(in the rows, 128 means zero)
Each named move below is a turn or a mirror, shown by a few rows before and after it. Which moves, in which order, take the first row of each later pair to the second? The first pair is answered.
Zema:
[108 135 138 124 124 134  93 188 156  70 117 102 102  61 160 118 139 106
 106  94] |-> [118 147 152 126 121 144  92 182 143  63 115 105  98  56 148 123 131 127
 106  88]
[108 125  74 137 134 116  80 147  79 169 155 135 118 146 136 112  87  57
 188 131] |-> [144 159 116 143 126 145  77 130  40 154 152 145 105 130 109 123  64 124
 191 125]
[103 135  78 134 141 135 107 162 147  78 123  69 124  43 138 164 149 111
 116 128] |-> [124 153 103 138 136 150 108 154 125  69 123  73 115  35 121 169 137 149
 120 121]
[ 63  79 102 122 130  90 172 154 208 143 104 123 131 185 164  93 175  21
 126 118] |-> [169 182 232 137 109 175 168 109  94  96  94 149  87 142  80 124 107 224
 127  98]
Fuf:
[139 127 167 134 112 142 159 126 142 104 119 115 118 116 124 133 104 148
 122 112] |-> [139 127 167 135 112 143 159 126 140 104 120 113 119 115 123 135 103 145
 121 112]
[100 121  89 118 112 131 117 150 128 105 129 111 134  99 130 125 171 121
 109 120] |-> [ 94 114 111 111 109 112 151 139 153 134 133 139 132 140 122 106 166 102
 108 113]
[200 142 140  82  99 163 166 147 123 104 124 109 135 104 114 148 103 141
 118  85] |-> [188 142 132  80 102 157 173 155 142  97 121 107 134  98 117 146 113 132
 112  80]
[164 164 146 126  73 122 116 106  90 110 109 133 127  98 110 130 121 150
  88 135] |-> [144 163 129 124  78 115 119 124 123  91 107 122 131  79 115 132 139 136
  78 127]
vuna:
[116 127 125 145 126 108 103 123 122 137 133 129 140 121 159 136 126 131
 142 144] |-> [115 127 124 144 128 106 104 126 127 133 131 126 140 117 161 135 130 129
 141 141]
[126 122 113 140 116 131 101 114 129 134 143 119 157 118 146 137 148  78
 130 132] |-> [139 124 125 143 113 138  97 103 105 143 145 122 155 126 142 137 134  90
 137 134]
[145  93 125 166 136 144 126 115  65 170 125 127 156 164 141 153  67 136
 143 166] |-> [108 109  71 165 147 144 118 167 129  91 114  80 155  78 147 171 118 130
 107 146]
[119 140 150 116 127 105 164 128 205 124 131 142 120 125 121 108 154 133
 100 105] |-> [163 151 185 125 118 132 146  96 126 150 134 157 117 149 112 112 115 174
 124 119]
Pairs:
Between the rows of a pair lie 2 to 3 moves.
[ 96 135  93 122 144 158 122 165 167 131 113 108 152 110 140 139 120 113
 129 151] |-> [116 128 132 121 136 153 144 135 148 178 121 144 147 168 131 121  91 116
 143 156]
Fuf, Fuf
[138 137 134 134 153 122 145 141 145 118 120 118 135  74 130 153 136 129
 106 102] |-> [154 144 156 135 148 127 149 131 130 125 120 129 128  85 117 153 120 149
 112  99]
Fuf, Fuf, vuna
[176 125 135 141 133 134 120 121  73 131 152 123 128 125 133 132 129 170
 144 157] |-> [130 108 125 125 138  89 174 138 168 137 156 139 128 148 136 107 158 114
 126 139]
vuna, Fuf
[ 93 126  81 121 145 113 116 163 175  97 139 101 133  80 144 146 152  85
 117 128] |-> [143 163 190 117 129 126 172 119 157 126 145 167 103 126  89 127 105 166
 121 104]
Zema, vuna, Zema
[143 153 129 152 135 137 128 120 112  85 131 139 130  99 143 157 126 149
 121 124] |-> [155 144 150 150 130 132 138 101  96 122 139 157 130 140 143 146 106 142
 133 132]
vuna, vuna
[108 105  75 130 132 118 109 155 139 109 126  97 136 106 155 131 153  99
 144 129] |-> [159 118 134 135 120 143 109 115  66 143 131 128 126 142 135 129 105 152
 167 138]
Fuf, vuna
[147 134 102 142 131 129  91 153 109 114 135  93 152  85 159 158 132 138
 140 159] |-> [128 131 141 125 130  87 171 150 199 141 143 144 141 137 140 121 141 109
 123 130]
Fuf, Zema, vuna
[ 86 130 116 139 160  95 101 167 137 100 137 100 134  65 120 145 168 162
 114 120] |-> [110  95 140 140 157  86 101 121  78 192 148 139 146 164 132 125 122 133
 154 147]
vuna, Fuf, Zema
[146 167 169 136 121 152 141 112  84 164 125 161 122 169 108 134  92 165
 132 157] |-> [122 127 115 136 129 139 110 119  79 185 127 143 144 184 146 133 104 100
 148 178]
Zema, Fuf
[170 144 129 118 150 102 103 135  78 152 102 146 120 161 128 122 128 145
 154 153] |-> [137 126  91 114 157  83 102 156 117 144 103 130 130 151 148 120 154  98
 145 153]
Fuf, Zema, vuna
[137 129 129 147 149 177  86 133  52 103 135  79 142  87 121 145 107 168
 135 160] |-> [ 94  79 141 122 151 104 168 125 154 181 151 137 148 189 132  91 120  69
 134 145]
vuna, Fuf
[137 132 113 136 133 131  95 104  91 147 140 120 121 143 132 130 122  97
 128 155] |-> [146 162 138 134 129 146 104 106  98 113 134 121 108 110 109 138 123 141
 114 138]
Fuf, Fuf, Zema
[117 148 107 128 131 147 104 153 124  90 130 106 118  77 121 146 139 147
 113 113] |-> [147 135 156 126 123 139 125 109  84 162 139 156 115 162 111 126  97 146
 142 124]
Zema, Fuf, vuna
[133 145 122 139 115 128 136  95 145 110 113 126  61 148 113 171  89 157
 123 128] |-> [128 134  90 144 119 134 104 104 126 102 110 103  72 133 129 183  95 141
 129 142]
Zema, vuna, Fuf
[101 128 144 124 145 122 138 125 171 115 135 109 133 122 126 116 121 125
 106 130] |-> [ 97 114 130 126 145 118 128 125 161 128 135 101 140 129 139 118 122 104
 112 138]
Fuf, vuna, Zema
[128  57 136 161  81 113 141 152 130 200 154 117 133 164 137 144  94  67
 144 141] |-> [126  72 163 154  79 102 177 153 169 193 156 134 122 165 119 136  98  80
 130 121]
Zema, vuna, vuna
[126 133 108 119 130 124 114 127 107 159 122 129 169 140 152 121 125 115
 124 131] |-> [115 135  97 115 131 123 116 138 124 144 120 118 170 124 154 125 140 111
 116 126]
Fuf, vuna, Fuf
[102 130 118 129  92 126 102 123  64 149 137 121 128 152 163 125  84 128
 137 179] |-> [108 173 139 128  92 143 113 137  88  94 131 114 112  99 131 136  93 185
 112 153]
Fuf, Fuf, Zema
[122 127 162 130 131 123 169 145 129 123  73 114 140 140  91 112  90 187
 104  90] |-> [ 98 118 111 132 139 124 145 173 146  96  67  80 147 106 114 124 115 161
  97  94]
Zema, vuna, vuna
[142 136 118 142 126 136 106 124  76 115 131 111 130 113 136 136 115 150
 158 136] |-> [145 132 124 141 125 138 108 120  72 124 133 116 130 124 136 132 112 148
 160 137]
Zema, vuna, Zema
[ 33 126  83 112  97  95 147 131 190 137 157 109 108  91 121  92 172  93
  87 103] |-> [117 175 149 131  80 161 100  86  52 137 153 116  93  83  88 121 112 213
 115 117]
Fuf, vuna
[118 137 128  94 107 101 150 152 210 126 115 121 117 108 153 143 159 103
  71 120] |-> [145 111 151 102 102 100 137 112 144 201 123 149 126 182 165 132 118  90
 110 146]
vuna, Zema
[119 126 141 135 118 123 155 152 122 144 125 127 137 159 143 118 118 123
 148 146] |-> [126 151 152 135 116 140 158 159 122 115 120 122 128 131 129 128 122 155
 140 136]
vuna, vuna, Zema
[129 138 143 149  82 156 121  95  78 186 152 146 126 174 112 112 129 105
 216 159] |-> [ 72 133  67 146  95 138 111 150 156 124 144  98 134 105 134 124 187  55
 185 149]
Fuf, vuna
[128 134 116 134 149 153  80 140  85 103 138  97 135  94 148 148 135 152
 140 135] |-> [139 156 162 127 141 153 115 132 103  94 140 124 118  98 117 141 128 187
 129 115]
Zema, Fuf, Zema
[130  99  84 156 134 168  69 135  81 127 131  94 140 104 164 138 102 120
 155 122] |-> [119  72 101 147 132 133 111 117 114 178 140 131 141 169 164 110  96  77
 161 119]
vuna, Fuf, Fuf
[118 160 167 105  92 125 165 121  97 164 129 194 117 212 101 115 136 102
 125 124] |-> [ 95 197 129 108 100 142 148 168 141  65 115 143 111 103  93 146 180 131
  88 103]
vuna, Fuf
[113  91 111 105 151 100 135 120 142 183 148 166 180 173 143 100 117  89
 160 148] |-> [103  88  85 106 154 101 120 135 150 167 145 148 187 154 154 108 130  77
 156 149]
Fuf, vuna, vuna
[113 123 108 108 123 107 126 143 158 163 124 158 119 132 102 135 133 110
  94 150] |-> [138 147 127 115 120 133 113 135 124 143 122 154 112 109  86 150 119 160
  94 150]
Zema, Fuf
[155 153 179 125 118 117 155 119 139 139 131 131 120 137 101 118 112 150
 125 111] |-> [137 112 135 126 126 101 134 119 133 173 136 123 141 164 136 111 116  87
 140 137]
Fuf, Zema, Fuf
[117 113  97 144 129 119 117 129 111 117 135  87 144 123 155 106 140 114
 142 141] |-> [117 109 102 142 128 112 125 126 119 130 139  98 147 141 155 100 136 103
 144 141]
vuna, Fuf, Fuf
[102 144 130 118 125 118 192 173 233 109 132 146 114 107 122  99 147 103
 111  98] |-> [135 181 137 130 122 163 146 172 167  62 122 121 108  48 109 134 134 176
 112 103]
vuna, vuna
[169 125 152 144 122 138 141  93  82 153 131 170  97 141 113 127 104 166
 127 138] |-> [149 125 158 137 126 116 179 104 141 151 132 184  91 147 107 112 118 148
 113 120]
vuna, Fuf, Fuf
[ 96 105  71 133 129  97 125 141 152 133 136 107 134 122 165 110 141  69
 122 132] |-> [162 152 168 138 114 133 139  94  82 150 140 149 109 144 117 115  85 170
 136 125]
Fuf, Zema
[119  81 120 170 116 124 107 132 118 150 157  64 135 128 149 155 125 127
 113 147] |-> [141 112 156 172 110 139 116 124 109 133 154  76 123 119 122 157 115 176
 106 134]
Fuf, Zema
[156 168 162  67 116 115 155  80 104 135 103 125 150 134 123 118 101 181
 105 123] |-> [109 146  87  65 127  99 135 119 151 101  98  83 167  91 156 127 146 120
  89 128]
Zema, vuna, vuna
[133 113 127 163 133 128 108 114  57 160 147 129 159 149 136 124 125  85
 182 141] |-> [103 109  91 161 140 118 103 141  98 132 144 106 165 116 149 125 153  61
 166 133]
Fuf, vuna
[158 107 141 126 127 136 102  95  53 172 129 144 149 188 148 134  81 113
 164 129] |-> [ 94  90  63 119 141 108  99 150 143 115 123  97 161 125 175 139 144  53
 133 118]
Fuf, vuna
[102 164 129 124 141 136  82 120  93  73 141  90 134  99 112 145 159 150
 127 137] |-> [ 80 145 161 107 138  90 152 109 168 119 153 140 127 166 104 105 158 106
 121 119]
Fuf, Fuf
[110  69  95 120 120  95 149 115 178 180 147 137 152 193 158  91 144  95
 143 117] |-> [101  66  73 121 124  93 138 128 188 160 144 118 155 171 165  96 160  88
 138 116]
Fuf, vuna, vuna
[134  91 144 142 148 116 108 100  85 198 137 158 138 170 134 110 105 108
 155 142] |-> [ 85 116 100 137 158 108 119 159 182  98 126 115 131  72 128 125 168 108
 106 109]
vuna, Fuf
[131 130 139 133 112 127 100 109 106 138 111 104 124 132 132 120 115 101
 137 129] |-> [127 126 142 130 113 126 105 107 110 145 113 106 123 137 131 116 114 100
 138 128]
Fuf, Fuf, vuna
[136 111  80 120 149 144  88 110  70 127 114 117 149 126 141 150 122 120
 140 148] |-> [152 142 113 121 143 159 101 106  72 103 110 125 133 106 112 155 115 169
 130 128]
vuna, Zema
[130 131 111 133 127 133 112 139 129 101 129 112 140  94 135 142 143 131
 120 122] |-> [151 141 136 134 120 143 114 124 102 114 129 127 135 110 123 142 124 155
 128 124]
vuna, Zema, Fuf
[143 155 171 150 131 172 113 138  73 118 131  83 103 108  98 145 123 170
 119 146] |-> [ 91  93 126 138 140 116 138 147 138 174 141  94 125 168 138 114 147  56
 124 156]
Zema, Fuf
[140 134  78 106 160 129 121 167 149  39 126  94 115  82 123 131 130 115
 100 118] |-> [195 141 131 114 150 154 104 120  54  88 129 123 111 130 110 133  77 164
 132 136]
vuna, Zema, Fuf
[145 153 177 137 139 145 135 117  69 140 138 142 133 133 120 138 110 153
 144 138] |-> [ 96 127 100 134 151 125 116 155 119 112 133 101 151  96 153 143 154  88
 131 141]
Fuf, Zema
[ 96 158 116 149 124 161 131 161 157  70 131  94  87  76 130 143 127 145
 104 121] |-> [ 98 162 159 140 119 144 177 146 188  95 139 130  76 116 109 123 118 150
 101 109]
Fuf, Zema
[146 127 125 119 131 142  96 118  72 120 121 134 132 124 120 148 136 141
 151 153] |-> [141 146 139 115 132 142 116 128 107  90 118 135 119  98 104 150 151 162
 132 133]
vuna, Zema
[101  99 148 112 124 111 190 126 181 185 152 152  94 157 101 133 108 109
 120 123] |-> [108 136 110 125 128 158 131 157 145 100 136  91  94  50  99 176 130 161
 103 124]
Fuf, vuna
[111 126  80 136 129  91  98 179 126  74 130  65 163  57 150 122 149  76
 103 114] |-> [182 133 186 138 108 105 127 106  38 169 141 142 147 164 118  97  69 132
 142 125]
vuna, Zema
[105  97  75 121 134  84 162 139 224 128 121 130 135 140 150  90 158  58
 104 117] |-> [161 175 151 128 121 138 165 126 184  64 113 138 104  81  88 116 133 195
  87  87]
Zema, Fuf, Fuf
[149 116 113 141 126 153  82 113  69 135 113 118 115 128 135 149 100 141
 154 129] |-> [121  97  74 137 134 134  83 131 104 131 110 103 125 121 154 144 124  96
 146 132]
Zema, vuna
[168 126 133 143 138 135  70 100  95 141 115 123 147 157 150 151 108 173
 150 135] |-> [140 110  89 144 145 127  55 120 117 125 112 100 158 135 169 155 132 135
 145 137]
Zema, vuna
[137 163 108 140 127 159  79 139  96  77 111  84 131  57 117 164 139 177
 118 123] |-> [ 79 105  88 121 133  85 144 145 206 137 124 120 142 138 141 115 163  59
 113 114]
Zema, Fuf
[140 113  90 135 119 182 133 180 139 154 175 102  84 125 152 101 176  89
 128 160] |-> [152 123 136 130 111 175 170 163 153 174 178 138  73 159 128  87 160 105
 127 148]
Zema, vuna, Fuf
[145  90  87 130 158 137 127 166 105 145 168 114 195 131 146 128 150 108
 146 149] |-> [180 128 141 134 148 161 135 149  79 129 163 128 176 121 112 135 127 178
 146 137]
Fuf, Zema
[116 124 152 118 115 107 159 128 191 116 123 146 129 122 120 128 137 133
 102 108] |-> [120 105 155 121 115 101 157 113 172 154 129 159 133 159 132 119 123 114
 116 119]
Fuf, Zema
[107 170 135 113 138 129 174 173 155  93 118 160 106  83  94 151 112 137
 110 113] |-> [129 145 159 116 130 124 176 136 109 166 126 193 113 157 100 133  77 118
 140 132]
Zema, vuna
[109 110 159 118 146 115 173 107 168 159 107 169 137 199 104 109 169 102
 169 139] |-> [ 80 106  88 125 159 121 127 146 176 105  98 111 152 130 131 135 206  78
 155 147]
Fuf, Fuf, vuna
[109 133 118 136 170 106 127 153 171  64 128  85 115 111 108 119 164 121
 136 108] |-> [124 119 160 130 161  88 161 121 163 130 139 134 110 190  99  92 134 110
 154 111]
Zema, vuna
[139 171 158 119 125 136 142 136 124  84 121 144 108  97 105 129 133 192
 121 106] |-> [144 156 180 112 123 122 165 114 123 129 127 175 110 151 106 109 115 175
 133 110]
vuna, Zema, Fuf
[182 169 168 145 126 142 154 129 111 121 129 137  93 151  90 140 146 202
 123 112] |-> [129 138 129 131 135  95 185 155 201 128 132 136 101 164 110 119 182 125
 105 103]
Fuf, vuna
[126 150  66 137 158 118 159 211 115  82 153  82 121 105  89 147 167 136
 103 163] |-> [153 133  68 145 156 133 123 184  42 125 156  87 132 142 102 151 136 138
 134 193]
vuna, Fuf, Fuf
[146 157 128 155 103 129 155 111  93 126 110 118 141 156 114 132  94 179
 148 172] |-> [111 160 118 145 107 103 193 135 179 100 109 120 138 140 111 120 129 153
 120 149]
vuna, Zema, Fuf
[ 72  97  80 185 127 144 141 155 107 106  96 116 151 149 131 152 126  93
 156 155] |-> [112 134 140 187 117 170 158 132  75 100  95 138 132 146  93 157  98 169
 156 139]
Fuf, Zema
[136 152 165 147 123 138 127 116 128 134 119 133 119 132 120 119 114 154
 129 110] |-> [119 120 121 147 130 125 105 124 125 154 118 119 136 143 152 119 125  98
 140 128]
Zema, vuna, Zema
